In the rows, 128 means zero.
Rows swapped in pairs by one turn or mirror: which row each one swaps with
bes: [152 119 140 114 149 103 158 113 134 154 112 153 124 146 128  93 148 114
 144 135 133 138 133 151 129 121]
Masu: [137 101 110 110 117 109 150 130 140 135 134 168  92 149 143 120 122 119
 130 147 122 148  89 149 145 113]
Fabi: [149 115 116 117 119 106 141 108 118  95 121 145 102 149 146 111 119 141
 133 139 124 141  75 139 140 129]
kuf: [161 125 136 114 156  98 160 114 135 148 101 132 120 160 137 113 129 103
 131 131 120 139 129 151 127 142]
viro: [159 103 130 126 114 109 135 142 145 128 101 141 111 135 117  90 136 139
 149 137 132 137  92 137 141 111]
marig: [146 144 132 104 123 115 151 143 140 141 103 137 133 165 148  89  91 116
 134 153 114 134 106 134 146 105]
mabo: [138 107 103 112 115 104 141 122 134 131 138 162 100 145 153 121 108 107
 118 151 122 145  86 142 136 112]
Kemu: [134 120 128  96 143  91 146 116 142 117 103 122  89 162 145  96 119 130
 122 129 136 146 103 141 108 124]
tati: [155 129 133 102 145 119 125 112 121 150  91 130 119 168 147 108 114 112
 131 139 116 124 118 147 156 142]
Zime: [175 144 121  97 110 108 134 124 132 135 101 136 117 131 127 100 141 129
 118 126 122 152 112 153 142 126]
viz: [125 123 124 106 139  87 148 126 139 120 115 125  93 156 151  96 105 109
 133 156 133 134 103 139 114 105]
Fatim: [155 116 134 116 143 102 156 108 119 133 131 156 113 135 129  94 155 125
 150 130 143 144 115 146 128 116]
selun: [143 117 118  92 149 105 139 125 138 151 122 151 129 156 105 107 101 102
 137 145 137 154 105 151 146 127]
nur: [136 102 107 109 121 108 153 128 139 138 134 165  95 145 150 121 119 113
 127 150 123 146  84 136 144 115]
viki: [168 137 117 117 126 111 154 116 140 106 107 121 127 155 150 116 103 134
 119 145 119 124  93 124 129 116]
sis: [147 138 135 114 127 109 140 144 127 156 106 135 112 178 146  93  93 112
 135 139 108 144 113 151 138 127]
kerid: [133 135 117  97 143 103 125 130 131 136 110 130 102 137 139 103 122 118
 114 116 131 163  81 141 135  99]
korav: [122 128 143 123 129 113 145 125 145 145 128 130 109 154 127 109 107 123
 135 120 155 126  88 131 128 110]
guva: [123 130 143 130 127 112 145 127 140 139 131 133 103 156 127 112 110 129
 128 121 147 132  91 129 124 108]
Kegov: [135 126 124 108 125 110 155 130 125 147 109 157  98 163 138 107 137 132
 166 133 130 151 105 154 159 121]
Kene: [158 117 134 117 130 101 153 111 121 115 132 163 107 138 133  95 150 136
 143 137 139 146 106 141 128 107]
rabab: [138 116 122 106 134 117 125 109 143 120  93 129  83 153 143  98 124 142
 140 124 133 133  95 136 140 133]
Derer: [134 138 122 106 137  82 151 132 114 120 119 133 111 141 150 103 104 100
 141 163 126 141 108 140 123 102]
kodu: [140 112 100 113 122 103 143 120 133 130 132 155 102 145 158 121 102 106
 114 153 120 139  85 137 137 112]
Zop: [148 102 124 126 145 100 137 132 148 137  90 134 114 153 126  88 123 152
 148 124 136 140  97 131 132 121]
zaku: [148 111 124 121 120 114 140 108 115  98 122 151 104 151 146 108 127 135
 139 135 119 143  79 140 130 126]
mus: [167 104 131 120 118 110 136 145 148 137 102 145 110 140 115  93 137 139
 146 138 136 137  92 143 137 114]
fufi: [131 113 126 116 131 107 141 108 125 150 116 159 153 131 145 102 134 123
 114 126 138 135 105 133 138 108]
solen: [122 149 145 118 118 111 149 126 138 143 111 118 109 156 127  98 108 131
 138 127 156 132 105 141 133 121]
Pobe: [157 140 133 108 132  99 135 115 103 142 111 138 135 134 156 109 126 119
 116 128 118 144 110 138 168 127]
risa: [133 154 134 113 118 114 155 118 134 144 102 138 111 164 132  90 125 129
 157 123 139 145 113 159 147 131]
giren: [162 118 126 126 156 128 150 111 122 138 121 149 136 168 130 127 121 113
 131 130 114 136  88 146 130 113]
nula: [168 106 129 119 114 112 135 138 144 130 103 142 107 136 111  89 136 139
 142 141 124 136  93 143 142 113]
Dugat: [158 138 127  89 123 103 133 115 133 132 100 132 114 138 134  94 145 144
 111 119 128 156 112 152 126 127]
bak: [145 117 116  97 154  99 138 125 134 149 119 152 134 154 104 108 101 108
 133 143 131 157 111 149 149 124]
les: [141 144 127 112 139  86 151 124 112 124 115 138 127 134 157 103 111  94
 129 158 120 140 112 131 142 105]
gud: [126 116 132 108 137  88 137 136 111 138  95 125 126 166 150 113 114 125
 155 152 135 125  92 135 148 107]
mif: [119 111 132 105 126 108 143 119 117 154 109 153 151 139 146 103 134 118
 116 134 132 132  95 132 141 108]
Lura: [161 107 114 102 144  95 138 127 148 136 113 140 118 163 112 110 105 120
 153 158 141 145 105 148 149 132]
Kifu: [162 111 114 102 145  98 146 125 141 142 110 136 121 161 107 108 101 121
 147 156 145 143 111 148 148 132]
puvo: [132 136 122 104 145  87 152 119 114 118 123 130 113 145 159 100 103  95
 137 158 126 139 103 135 128 106]
totaz: [155 123 123 130 124 113 133 105 129 156 124 148 116 141 144 103 142 132
 117 110 136 145 105 145 116 133]
zed: [137 118 121 104 137 120 126 109 141 120  92 124  89 154 144 101 121 144
 139 123 134 130  92 132 140 130]
geze: [169 131 119 117 141 105 156 105 146 112  98 122 126 158 145 123 109 118
 123 142 113 132 102 136 127 136]
nagaf: [161 111 123 108 143  78 136 127 129 134 104 117 110 169 134 110 102 126
 152 155 149 126  97 137 145 123]
raf: [156 145 125 101 116 115 157 133 141 124 105 137 136 154 144  94 100 132
 128 150 110 134 104 121 149  98]
kolo: [168 132 116 122 138 106 158 113 139 118 106 118 119 158 152 128 105 119
 122 149 110 127 101 132 129 131]
gove: [122 151 150 118 118 111 143 126 140 147 113 122 119 161 136  96 113 127
 140 128 152 131 107 139 135 118]
lom: [148 122  93 110 143  95 133 108 133 130 114 137 127 153 157 109  90 112
 115 145 123 148  95 132 120 126]
Nevos: [174 120 131 117 100 110 135 146 136 131 105 141 113 130 115 102 138 130
 136 145 122 134  96 141 142 111]
Zad: [153 142 133 103 120 119 149 141 132 140 109 138 133 165 147  89  93 116
 131 152 108 139 110 135 155 101]
dati: [155 122 136 118 141 100 163 114 122 133 127 157 118 139 130  98 150 135
 152 135 141 143 119 143 128 109]
ravut: [154 134 133 106 138  96 136 117 104 144 109 139 134 130 163 102 123 113
 120 127 116 150 109 128 163 121]
Felur: [140 117  96 112 126  99 130 118 132 130 125 142 112 148 160 118  94 105
 110 157 120 140  94 138 126 115]
rido: [166 138 135  91 121  98 132 114 136 134 104 127 105 146 140  98 139 137
 108 118 131 151 110 153 127 126]
mik: [157 129 130 103 143 122 128 112 118 153  97 133 115 167 144 113 115 110
 131 135 115 127 118 152 153 142]
razi: [117 112 134 111 132  98 144 122 120 151 107 149 155 139 150 109 127 120
 118 135 129 128 100 132 144 102]
Fevel: [151 145 134 106 123 118 152 136 136 138 104 131 132 157 146  87  93 121
 125 150 108 131 106 131 152 102]
Nikot: [143 116 122 124 126 117 137  99 134 153 121 160 137 135 142 103 146 136
 116 119 136 141 114 140 128 122]
fuf: [135 115 127 116 125 110 141 106 122 153 114 162 146 130 141 101 144 129
 113 123 135 136 101 141 135 113]

lom pairs with totaz
nur pairs with mif
Kene pairs with les
Fatim pairs with puvo
viki pairs with Zime
fuf pairs with kodu
Kegov pairs with gud
Pobe pairs with Fabi
Dugat pairs with kolo

